Each row has a name. Each question is about the rows just above it.

R: [128 138  79  92  68 110 136 156]
E: [155 112  76 144 145 149 117  99]
P: [ 82 154 154  82  82  82 154 107]
D: [163 140  90 120 156  98  75 122]
Times [153] occurs in P: => 0
How many times does R hold [128]? => 1
R without one entry, shuffled: [128 138 136  79  92 110  68]. Gone: => [156]
Shuffled E with one entry gone: [ 99 117 149  76 112 145 155], missing => [144]
Count of [82] in P: => 4
Shuffled E with one entry gone: [117 112 155 144  99 149  76], missing => [145]

Q: [135 117 107 133 123 141 153 142 123 125 135 119 126 144 160 122 140 109
  98 121 112 117 139 111 133 144 128 125 135 126 144 132 115 147 125 132
 128 119]
T: [112 151 133 117 163 126 132 138 112 131 141 116 106 128 123 113 137 121
 127 154  98 107 152 120 117 122 159 145 134 142 128  72 108 107 126 116
 128 102]
F: [124 124 125 129 114 131 126 125 132 118 124 132 139 122 121 137 121 135
 127 120 152 128 120 128 131 138 104 122 122 125 123 160 136 135 139 138
 143 137]
X: [127 129 138 124 137 124 123 125 130 131 128 122 122 124 120 136 120 136
 139 138 121 128 130 131 125 128 128 138 125 137 127 116 122 125 128 123
 124 119]
W: [150 120 128 113 128 107 135 131 128 134 145 123 118 136 116 140 130 132
 131 145 103 132 136 125 135 128 143 150 128 134 128 105 130 125 126 115
 120 101]
L: [118 119 154 139 134 128 112 114 150 152 121 121 123 115 130 140  99 140
 149 136 123 116 116 133 122 120 115 124 135 140 129 116 118 127 125 122
 116 150]
C: [131 137 105 116 141 132 152 147 100 114 145 124 128 144 134 107 158 110
 101 128 110 122 155 113 130 128 165 141 128 124 135 111 120 128 122 129
 122  96]
J: [178  79 124 161 103 108 120 121 164 131 123 131 136 135 166 153  99 137
 131 100 127 129  99 126 160 134 116 120 135 123 143 161 142 173 140 108
 158 158]
Shuffled T with one entry gone: [ 98  72 159 128 163 112 106 107 122 126 123 116 128 102 121 154 138 145
 107 132 142 117 151 116 152 113 126 134 133 112 131 128 141 117 108 137
 120], missing => [127]
Shuffled L with one entry gone: [125 115 135 116 115 123 121 116 129 124 116 121 150 133 122 122 119 139
 150 140 128 123 127  99 116 140 130 118 140 154 149 120 136 152 118 112
 114], missing => [134]
Times [128] occurs in W: => 6

V: [137 102 125 124 123 123 144 157 109 109 123 112 118 104 116 172 152 100
 125 158  92]
Z: [105 177 102 110 105 112 108 111 105 124 109 120 113 127 105 140  95 110
 112 111 101]
G: [142 126 154 153 151 144 151 151 152 149 149 149 139 151 148 102 142 143
 148 148 154]
Shuffled Z with one entry gone: [105 124 113 111 105 110 140 105 112  95 102 111 105 112 120 127 109 110
 177 101], missing => [108]
Shuffled V with one entry gone: [123 109 125 152 123 118 137 123 124 109 158  92 100 102 116 144 125 104
 157 172], missing => [112]
V without one entry, shuffled: [ 92 123 157 124 172 112 152 118 104 158 100 123 123 116 102 144 109 125
 109 125]. Gone: => [137]
Times [124] occurs in V: => 1
How many times does G hold [154]? => 2
Count of [109] in Z: => 1
Count of [152] in G: => 1

bapi: [ 89 128 105 125 192 156 125 112]
Tet: [ 89  86 106  85  96 141 105 157]
gud: [ 89 124 143 131 109 122 127 135]
gokal: [ 89 140 137  88 131  89 135 121]
tepi: [142 142 142 123 123 123 123 123]
lor: [ 89 176 167 124 125  97 156 105]
Sotot: [ 89 115 131 137  89 120 122 144]
Rur: [ 89 136 122 122 163 138 131 115]
Fesi: [ 90 132 140 127 103 114 132 132]
tib: [ 89 113 122 136 109 129 120 140]
Pobov: [ 89 165 135 106 191 132 147  94]
Gof: [ 89 110 126 139  93 125 119 146]
Times [141] occurs in tepi: => 0
Times [90] occurs in gokal: => 0
Shuffled lor with one entry gone: [124 176 156 105 167  89  97], missing => [125]
Gof without one entry, shuffled: [146 110  89 119 125 126  93]. Gone: => [139]
Which entry of Tet is missing from [ 85  96 141 106  89 105 157]? => [86]

U: [151 150 116 139 124 102 119 128 117 159  97 118 129 133 160  99 145 137
 101 117 109  72 129 147 111  94 138 133 119 120 137 140 101 133 100 127
 128 109 157 135 139 133 150 153  97 134  90 171 112 135 146 101]
S: [124  99  93  96 103 131 123  87 160 150 160 132 104 124 116 102 148 144
 104 139  96 124 121 134 124 120 135 120  97 116 178 164  94 122 126 113
 128 128 152 127 134 134 101 140  86 124 116 155 120 105 156 136]
M: [159 139 130 119 108  96 118 114 119 154 119 163 163 108 135 118 149 110
 107 125 114 120 134 146 120 103 142 126  98 140 126 137 104 152 102 124
 136 128 141 144 143 120 129 137 104 131 110 154 103 143 154 118]
A: [ 83 112  96  99 104 154 145 124 182 132 144 120  88 107  89 107 126 122
 108 150 101 109 109 143 131 138 138 112  79 132 153 158 102 126 146 131
 134 144 133 112 120 133 101 117 108 128 119 141 144  89 132 121]
K: [ 83 112  96  99 104 154 145 124 182 132 144 120  88 107  89 107 126 122
 108 116 101 109 109 143 131 138 138  90  88 142 164 136  77  74 149 147
 140 133 130 136 162 123 134 131 116 118 123 107 118 127 115 128]
B: [133 134 109 140 111 139  97  92 142 136 132 164 117 113 164 113  97 121
  96 146 105 167 128 116 107 136 154 120  75 142 155 141  86 127 131 123
 169 163 137 128 144 120 112 111 110 115 167 124 117 137 148 169]
H: [ 83 163 151 124 136 133 141  92 102 117  95 125 141 163 125 104 128 124
 115 115 127 113 111 158  99 124 134 110 116 120 114 159 103 137 143 146
 117 147 149 135 104 110 137 111 122 139 152 136 126 128 128 118]
Times [115] occurs in B: => 1
Times [164] occurs in B: => 2

timuf: [ 82  83 174 131  83 110 173]
nor: [ 82 124 174 131  83 129 166]
kova: [155 103 135 103 163 108 136]
Count of [174] in timuf: => 1
Which entry of timuf is missing from [ 83 110 174  83 173 131]? => [82]
Which entry of nor is missing from [174  83 124 166  82 129]? => [131]
Times [135] occurs in kova: => 1

Tev: [157 177 150 149 168 165]
fezi: [102 151 110 101 105  99]
Sar: [174 172 156 173 172 176]
punab: [ 96  95 112  99  99  93]
ked: [150 158 154 146 154 154]
kape: [123 119 128 125 119 120]
dopu: [160 161 145 154 157 163]
Which entry of dopu is missing from [161 160 163 154 145]? => [157]
How many times does ked hold [150]? => 1
Times [93] occurs in punab: => 1
fezi without one entry, shuffled: [151 101 102 105 110]. Gone: => [99]

tobak: [ 95 168 120 151 115 120]
sivok: [ 66 133 134 134 134 134]
lomes: [112 111 129 133 158 159]
Count of [160] in lomes: => 0
Count of [134] in sivok: => 4
Shuffled lomes with one entry gone: [112 159 129 133 158], missing => [111]
Which entry of lomes is missing from [158 111 129 112 133]? => [159]

gal: [117 136 113 120 123 151  99 129 116 111 104 121 135 139 130 135 132 105
 167 134 120 118 130 107 142 128 126 126 123 101 144 120 177 120 125 112
 177 110 113 120 110 130 114 119 117 154 122 117 134 132 100 110]
bibe: [114 105 112 158 128 136 102 117 150 122 110 117 110 120 131 122 134 131
 131 104 121 112 114 125 153 155 102 109 111 112 128 128 137 109 122 152
  97 127 149 138 119 118 128 134 133  84 110 135 121 141 131 110]
nesu: [137 171 128 115 120 110 108 132 116 111  92 130 129  84 154 140  96 167
 126 167  82  92 109 109 131 134 148 170  87 153 127 106 134  92 138 128
  90 122 124 119 136 107 114 134 114 118 128 136  85 140 142 109]
Times [130] occurs in bibe: => 0
Shuffled bibe with one entry gone: [112 134 110  97 135 109 131 155 110 158 128 112 153 127 141 149 102 105
 136 128 128 117 138 125 104 128 119 134 122 131 152 111 121 117 114 102
 109 122 112 110 118 133 114 121  84 110 122 131 137 120 131], missing => [150]
Count of [110] in gal: => 3
Which entry of bibe is missing from [102 131 128 110 119 120 128 152 122 128 127 125 121 114 104 131 117 112
 121  84 131 158 122 105 138 131 102 150 136 122 111 135 141 112 109 128
 110 153 117 149 134 137 118 110 114 109 134 110 112 155  97]? => [133]
Count of [121] in gal: => 1

teve: [121  99 127 135]
Puso: [129 123 122 128]
befe: [123 183 124 122]
pumig: [119 104 134 140]
vitaf: [121  77 124 122]
Gur: [124  82 133 137]
fetaz: [123 104 134 140]
Shuffled Puso with one entry gone: [122 128 129], missing => [123]
Count of [122] in Puso: => 1
vitaf without one entry, shuffled: [ 77 121 124]. Gone: => [122]
Shuffled pumig with one entry gone: [134 119 104], missing => [140]

nase: [126 132 126 126 126 126 118 129 127]
Veli: [116 122 120 128 115 178 127 139 125]
gos: [108 126 132 125  99 144 128 154 118]
Ler: [144 112 113 139 101 155 114 131 140]
Count of [112] in Ler: => 1
How many times does nase hold [126]? => 5
Count of [127] in nase: => 1
Shuffled Veli with one entry gone: [127 128 125 139 115 178 122 120], missing => [116]

vup: [140 119 118 120 155 127 140]
kolo: [122 142 125 112 101 100 164]
dakep: [153 138 138 148 138 138 123]
Buzon: [136 100 111 134 129  84 148]
fufen: [126 139 117 123 126 132 131]
lilu: [129 129 132 110 113 128 129]
vakoz: [125 139 180 139 121 120 149]
Zolil: [128 146 130 105 155 102 119]
Count of [129] in lilu: => 3
Which entry of vup is missing from [127 120 140 118 155 140]? => [119]
Times [138] occurs in dakep: => 4
Zolil without one entry, shuffled: [130 146 155 128 102 105]. Gone: => [119]

topo: [117 128 126 126 127 115 118]
zun: [140 133 123 123 120 142 125]
Kef: [129 123 111 127 117 119 121]
Dese: [168 128 135 131 130 132  97]
bok: [180 117 127 134 130 127 108]
Gebib: [165 145 122 164 145 145 145]
Neb: [123 135 122 124 128 132 118]
Bez: [103 125 148 127 146 131 125]
Which entry of Dese is missing from [135 130 168  97 131 132]? => [128]
Shuffled bok with one entry gone: [130 134 180 127 108 127], missing => [117]
Count of [164] in Gebib: => 1
Which entry of Kef is missing from [121 117 119 129 111 127]? => [123]
Times [145] occurs in Gebib: => 4
Gebib without one entry, shuffled: [122 145 164 145 145 145]. Gone: => [165]

Gorem: [186 121  95 120 160 113 109]
feso: [130 133 119 138 121 102 134]
Gak: [ 93 129 163 113 153 150 110]
bepon: [123 126 132 117  80 127 135]
dimaf: [107 138 134 119  90 118 147]
pidan: [112 131 124 124 112 112 124]
Which entry of feso is missing from [133 102 134 138 121 130]? => [119]
Shuffled pidan with one entry gone: [112 124 124 112 124 112], missing => [131]
Which entry of Gorem is missing from [160 120 109  95 121 113]? => [186]
How many times does Gorem hold [109]? => 1
Times [112] occurs in pidan: => 3
Count of [127] in bepon: => 1

vep: [150 150 175 150 150]
Vezor: [149 124 157  99 131]
Voda: [151 112 135  77 120]
fato: [159 139 153 118 132]
Vike: [153 110 179 124 164]
Rus: [117 120 141 115 122]
Gula: [161  77 136 122 178]
Gigu: [101 132 123 133 138]
noso: [159 139 117 134  96]
lazo: [142 120 141 115 122]
Times [151] occurs in vep: => 0
noso without one entry, shuffled: [159 134 117  96]. Gone: => [139]
Times [149] occurs in vep: => 0

gulo: [166 147 141 147 141 142 143]
zuk: [157 146 152 157 153 151 157]
Rogi: [157 146 152 157 153 146 151]
kubo: [154 162 144 149 143 154 154]
lagez: [174 149 135 147 139 148 146]
Which entry of kubo is missing from [143 154 162 149 154 154]? => [144]
Shuffled lagez with one entry gone: [148 147 139 174 135 149], missing => [146]

baza: [122 102  92  89  90 116 100 100 108 110  84 115  89 110 107 108  99  95
  95  95 125 113 100 103 113  99  89 100  91 101 110  89 119  89  92 109
  94 139  87  95  95 102  95  97  98 146 108 108 124 116 106 111  97 103
 102 108 108]
pozi: [142 163 154 144 139 150 153 160 144 151 189 124 130 154 147 148 119 165
 174 157 128 119 167 163 159 157 118 153 163 153 149 144 144 144 175 157
 152 125 162 156 155 161 171 151 122 118 142 134 140 150 146 149 151 155
 147 150 149]
Dokeb: [114 128 124 141 143 120 149 131 135 115 136 133 133 111 112 134 121 132
 132 139 116 115 132 139 118 143 127 130 121 117 134 137 113 139 136 120
 142 111 126 143 145 135 127 135 133 104 125 116 110 132 123 127 138 134
 133 138 128]
Times [133] occurs in Dokeb: => 4
Which entry of baza is missing from [108  89 110 110  87 103 116  89  92 100  95 102 139 108 111  95  94  89
 116  95  98 101  97 102  97 108 122 113 110  99  99  91 100 108  95 108
 146 102  89 119  89 115  95 108  92 103  95 124 106 100 100  90 125 113
  84 107]? => [109]
Which entry of pozi is missing from [124 154 162 144 157 119 122 144 149 174 142 142 155 151 157 139 171 159
 160 150 125 153 175 154 147 156 150 130 140 144 151 155 153 128 163 119
 147 152 118 149 157 163 189 151 150 165 153 134 118 144 146 144 148 163
 149 161]? => [167]
pozi without one entry, shuffled: [149 161 155 175 146 151 189 153 134 153 144 130 150 160 154 151 163 157
 157 144 149 163 153 150 162 119 167 122 156 149 142 151 174 118 159 148
 125 150 165 128 147 118 144 157 119 147 152 124 154 144 155 139 144 163
 140 142]. Gone: => [171]

dila: [157 129 141 124 112 100 114 147 137 106 134 134 153 134 138 137 140 133
 124 100 100 112 153 149 149 126 131 102 132 117 124 106 121 169]
dusa: [157 126 141 124 112 100 114 147 137 106 134 134 153 134 138 156 140 133
 124 115 106 132 153 149 149 126 128 102 132 117 124 106 121 131]
Fus: [141 114 145 132 109  97 116 149 120 110 126 134 149 147 140 137 141 133
 134 118 125 142 147 131 144 115 128 124 130 108 129 118 147 161]
papu: [141 114 145 132 109  97 116 149 120 110 126 101 149 147 140 137 141 133
 134 118 125 142 147 131 144 115 128 124 130 108 129 118 147 161]
dusa without one entry, shuffled: [141 124 124 106 133 126 153 112 149 121 156 106 153 138 140 115 132 124
 114 100 157 128 132 102 131 134 106 149 126 117 134 134 147]. Gone: => [137]
Times [100] occurs in dila: => 3
dusa without one entry, shuffled: [126 133 134 156 100 132 115 153 132 102 124 149 124 140 121 138 117 126
 137 141 106 124 106 106 134 128 153 147 131 149 112 114 134]. Gone: => [157]

pofo: [123 138 137 105 118 120 116  93  97 120 133 121 114 132 117 146 123 122
 132 105 110 132 156  91 157 116 156 126 158 106 154 114 139 108 120 178
 133 136 137]
bidi: [130 123 158 114 125 123 108 116  95 118 127 119  90 131 132 123 135 117
 142 128  98 130 159 107 122 105 121 100 158 118 134 119 138 136 125 133
 119 144 142]
tupa: [130 123 158 114 125 123 108 116  95 118 127 119  90 131 132 123 135 117
 142 128  98 130 159 107 122 105 121 100 158 118 134 138 148 130 128 152
 140 128 141]
pofo without one entry, shuffled: [105 137 139  91 146 133 138 136 132 106  97 105 117 122 120 118 132 108
 154 126 123 114 120 133 158  93 178 116 156 116 157 120 110 156 114 123
 132 137]. Gone: => [121]
bidi without one entry, shuffled: [142 142 130 131 138 123 118 123 119 108 121 132 117 159 119 134 116 144
  95 125  98 128 119 105 100 135  90 133 122 118 130 158 158 114 125 123
 107 136]. Gone: => [127]
pofo without one entry, shuffled: [137 123  93 122 133 120 139 146 117 156  91 132 154 132 114 116 132 121
 108 114 120 137  97 118 156 116 158 106 120 105 126 133 110 138 105 123
 178 157]. Gone: => [136]

lakur: [172 145  99 125 126]
Pomi: [172 101 102 124 125]
begab: [176 142 104 146 121]
Futur: [174 148  95 131 127]
Guve: [184 143 102 125 124]
Pomi without one entry, shuffled: [102 172 124 101]. Gone: => [125]
Pomi without one entry, shuffled: [102 101 125 172]. Gone: => [124]
Count of [142] in begab: => 1
Times [131] occurs in Futur: => 1
Which entry of Pomi is missing from [124 125 172 101]? => [102]

mog: [119 122 128 169 176 151]
nirep: [134 125 127 147 172 133]
sagu: [156 117 132 157 153 154]
kagag: [119 119 168 168 168 168]
zuki: [155 118 133 152 153 167]
Count of [168] in kagag: => 4
Times [169] occurs in kagag: => 0

Gupeg: [116 127 124 115 130 132 120 125 122  86 116 123 131 114  85 127 130 116
 121 116  82  95 116]
vos: [134 131 131 129 134 127 131 131 128 145 130 128 130 132 129 130 130 135
 133 130 128 143 131]
zivis: [127 131 129 118 134 132 133 129 135 127 123 121 136 125 135 130 137 147
 150 120 130 138 130]
tazu: [132 126 129 140 123 125 125 128 138 133 131 135 120 130 122 127 120 112
 107 134 126 118 126]
vos without one entry, shuffled: [131 130 134 131 143 127 130 130 129 128 128 129 145 132 130 131 131 131
 133 134 130 128]. Gone: => [135]
Shuffled Gupeg with one entry gone: [120  82  86 122 123 131 132 114 124 130 116 116  85 116  95 116 130 127
 121 115 127 116], missing => [125]
Shuffled zivis with one entry gone: [147 125 150 133 127 118 129 130 132 131 127 137 138 135 121 120 130 134
 123 129 130 135], missing => [136]
Gupeg without one entry, shuffled: [116 132 116 124 127 131 123  82  95 114 125 116  85 121 116 130 127 130
 116 115 122 120]. Gone: => [86]
Count of [126] in zivis: => 0

bavit: [105 110 105 119]
bagu: [144 160 120 106]
rov: [144  92 120 111]
Sonab: [180 110 111 111]
Times [110] occurs in bavit: => 1
Times [111] occurs in Sonab: => 2
Shuffled bagu with one entry gone: [160 144 106], missing => [120]

